Questions about the row below.
1) Find the last entry.
2) Find the entry just right of the centre entry.
3) Find the entry just right of 157.
[137 107 102 120 147 157 130 110 117]
1) 117
2) 157
3) 130

[137 126 135 150 118 146 145 144 113 130 123]
Report the largest entry.
150
Report the entry just right of 146.
145

X =
[[130 123 135 117 135 117 135 115 136 134 126 119 118]
 [130 122 134 117 135 117 136 115 135 134 126 119 118]
 [136 132 140 126 141 119 132 119 144 135 127 121 118]
 [138 135 143 133 147 111 120 127 141 137 139 134 109]
 [131 128 138 128 141 107 129 123 136 135 131 129 115]
 [124 112 131 110 133 103 138 121 119 137 136 117 120]
 [137 132 140 130 144 112 125 123 141 136 133 129 113]
 [140 137 144 127 143 121 130 123 148 138 131 121 118]
 [140 136 144 132 147 114 122 126 144 138 138 131 110]
 [133 128 137 122 137 119 134 116 141 134 125 120 119]
 [133 130 137 118 136 124 137 113 144 134 122 116 121]
 [140 136 144 130 145 117 125 125 146 138 136 127 113]
 [123 106 129 104 133  98 139 123 111 140 143 111 123]]
The bottom-left entry: 123
The entry just right of 106 is 129
The 3rd entry from the end, reading row by row -> 143
Give the second entry from the end, reading row by row.
111
Give the entry in the bottom-right corner.
123
The entry in the top-right corner -> 118
Give the largest entry in the first row.
136
Give the first entry, reading row by row.
130
The entry directly below the largest entry is 144
The bottom entry of the column that holds the largest entry is 111
Give the smallest entry in the first row.
115
Give the 3rd smallest entry.
104
The smallest entry in the last column is 109
Give the 4th entry from the end, reading row by row.
140
Give the entry just left of the centre entry.
112
Give the top entry of the column that holds the smallest entry.
117
The 3rd entry on the main diagonal is 140
The 2nd entry on the diagonal from the top-right corner: 119
The entry just right of the largest entry: 138
Give the third entry, reading row by row.
135
The first entry of the largest entry's row -> 140
Give the entry just left of the smallest entry.
133
Give the entry just right of the smallest entry.
139
The entry directly above the smallest entry -> 117
The entry directly above the largest entry is 141

Questions about the array below.
1) Find the entry directly below the largest entry.
2) Find the entry just right of the largest entry.
3) Find the largest entry in the last column.
4) Find the entry just left of the largest entry.
5) Find the entry in the bottom-right corner.
6) Find the last entry of the largest entry's row.
7) Find the smallest entry in the last row.
8) Find the first entry on the diagonal from the top-right corner.
array([[134, 126, 150, 122, 128, 106, 125],
       [124, 134, 123, 119, 124, 130, 117],
       [128, 128, 127, 128, 129, 127, 127],
       [122, 134, 121, 116, 121, 133, 114],
       [125, 125, 128, 129, 133, 135, 128],
       [127, 123, 132, 117, 127, 145, 134],
       [127, 123, 149, 128, 134, 108, 122],
       [129, 134, 121, 122, 125, 128, 116],
       [117, 128, 120, 132, 125, 127, 130],
       [133, 125, 157, 122, 131, 103, 123],
       [131, 125, 129, 138, 141, 134, 125],
       [143, 133, 125, 133, 131, 130, 131]])
1) 129
2) 122
3) 134
4) 125
5) 131
6) 123
7) 125
8) 125

[[123 118 133 133 149]
 [122 117 132 133 151]
 [131 137 124 123 108]
 [123 120 131 130 142]
 [133 139 122 121 102]]
Indices start at 0.
Report the entry in the bottom-left corner.
Answer: 133
Report the top-left entry.
Answer: 123
The median entry is 130
Report the entry in row 2 and column 0.
Answer: 131
Report the entry in row 0 and column 1.
Answer: 118
Report the entry directly below the largest entry.
Answer: 108
Report the bottom-right entry.
Answer: 102
Report the entry directly above 130.
Answer: 123
The entry directly below 149 -> 151
Report the top entry of the column that holds the smallest entry.
Answer: 149

[[122 126 125 127 123 130 128 156 119 129]
 [132 129 128 129 127 128 129 110 131 128]]
Counting starts at 0.
The entry directly below 122 -> 132
Read off the entry in row 0 and column 0.
122
The entry just left of the largest entry: 128
The entry at row 0, column 1 is 126
Read off the entry just right of the smallest entry.
131
Read off the entry in the top-right corner.
129

grid =
[[137 125 125 146 132]
 [116 131 133 110 124]
 [107 131 137 102 122]
 [114 132 134 108 123]
 [111 131 135 105 122]
 [142 124 122 146 134]
 [119 130 132 112 125]]
Counting starts at 0.
What is the entry in the bottom-right corner?
Answer: 125
The top-left entry -> 137
What is the entry in row 0 and column 2?
Answer: 125
The top-right entry: 132
The entry at row 2, column 0 -> 107
What is the bottom entry of the column that holds the smallest entry?
Answer: 112
The top entry of the column that holds the smallest entry is 146
What is the minimum?
Answer: 102
The entry in row 0 and column 1 -> 125
The entry in row 1 and column 0 -> 116
The entry at row 1, column 1 -> 131
The entry just left of 102 is 137
What is the entry at the centre?
Answer: 134

M = [122 146 118 122 128 128 142 125 104 130 144 126]
The entry just right of 125?
Answer: 104
The third entry from the end -> 130
The last entry?
Answer: 126
The 3rd entry from the left?
Answer: 118

arr =
array([[128, 136, 128, 129, 137, 119, 142, 142, 130, 133, 128, 143, 127],
       [128, 135, 128, 127, 142, 112, 144, 148, 127, 139, 128, 136, 129],
       [128, 122, 128, 129, 129, 124, 131, 137, 126, 123, 128, 123, 122],
       [128, 126, 128, 128, 126, 130, 121, 118, 129, 126, 128, 127, 131],
       [128, 120, 129, 128, 116, 134, 111, 107, 128, 118, 128, 126, 125],
       [128, 128, 128, 127, 121, 146, 116, 107, 133, 130, 129, 129, 124],
       [128, 123, 129, 128, 125, 137, 116, 112, 128, 122, 128, 126, 127]])
Rows and columns are numbered from 0.
The entry directly above the largest entry? 142
The entry at row 0, column 1? 136
The entry just left of the largest entry? 144
The bottom entry of the column that holds the largest entry? 112
The entry at the centre -> 121
The entry at row 0, column 2? 128
The entry in row 1 and column 0 is 128
The entry in the top-right corner? 127
The entry in row 1 and column 1 -> 135
The entry directly below the largest entry is 137
The bottom-left entry? 128
The entry in the top-left corner -> 128
The entry in the bottom-right corner? 127
The entry just left of the centre entry -> 130
The entry just right of the centre entry is 118
The largest entry: 148
The entry in row 2 and column 0? 128
The entry just right of 120 is 129
The entry at row 2, column 2: 128
The entry directly above the centre entry? 131

Read these off the grid that follows. Rows and columns are numbered from 0.
1) Give the entry at row 2, column 0.
2) Give the entry at row 0, column 1.
3) Give the entry at row 0, column 0.
4) Give the entry just right of 140.
5) Give the entry just left of the largest entry.
[[132 136 125 119]
 [126 118 131 141]
 [140 133 125 106]]
1) 140
2) 136
3) 132
4) 133
5) 131

128,132,126,128,136,127,125,127,111,126
127,118,124,128,108,128,125,126,126,126
128,132,127,128,140,127,125,128,111,126
127,118,124,128,104,128,125,126,123,126
The last entry, reading row by row: 126
Report the entry just left of the smallest entry.
128
The entry in the top-right corner -> 126
Report the top-left entry.
128
Report the entry just left of the largest entry.
128
The first entry of the smallest entry's row -> 127
The smallest entry in the last row is 104
Report the 3rd entry on the main diagonal.
127
The 4th entry from the end, reading row by row: 125

x =
[[114 120 120 119 141]
 [122 128 140 131 114]
 [112 121 130 130 114]
 [127 119 143 109 117]
 [134 116 111 133 144]
 [140 106 117 128 129]
 [139 125 115 119 124]
 [149 144 147 107 111]
 [119 138 146 128 147]
 [116 135 131 149 113]
 [141 119 147 110 134]
 [135 141 114 115 129]
 [129 139 108 139 130]
 [137 112 116 135 120]
 [107 142 144 109 107]
 [130 117 132 114 108]]
The largest entry in the first row -> 141
Report the entry in the bottom-left corner.
130
Report the entry just right of 143.
109
Report the entry directly below 143.
111
Report the last entry, reading row by row.
108
Report the entry directly above 110.
149
The fourth entry in reading order: 119
Report the second entry on the main diagonal.
128
Report the last entry in the row that holds the smallest entry.
129
Report the minimum.
106
The entry in the top-left corner is 114
The 2nd entry from the end, reading row by row: 114
Report the entry just left of the smallest entry.
140
The entry just right of 125: 115
The largest entry in the first column is 149
The entry directly below 146 -> 131
The largest entry in the last column: 147
The largest entry in the last row: 132
Report the 2nd entry on the diagonal from the top-right corner.
131
The smallest entry in the last column is 107
The entry just left of 143 -> 119
The 4th entry from the end, reading row by row is 117
The top entry of the column that holds the smallest entry: 120
Report the entry directly above the smallest entry.
116

Questions about the row below.
1) What is the entry just left of the centre entry?
2) What is the entry just left of 144?
[136 110 128 147 120 122  98 144 135 132 116]
1) 120
2) 98
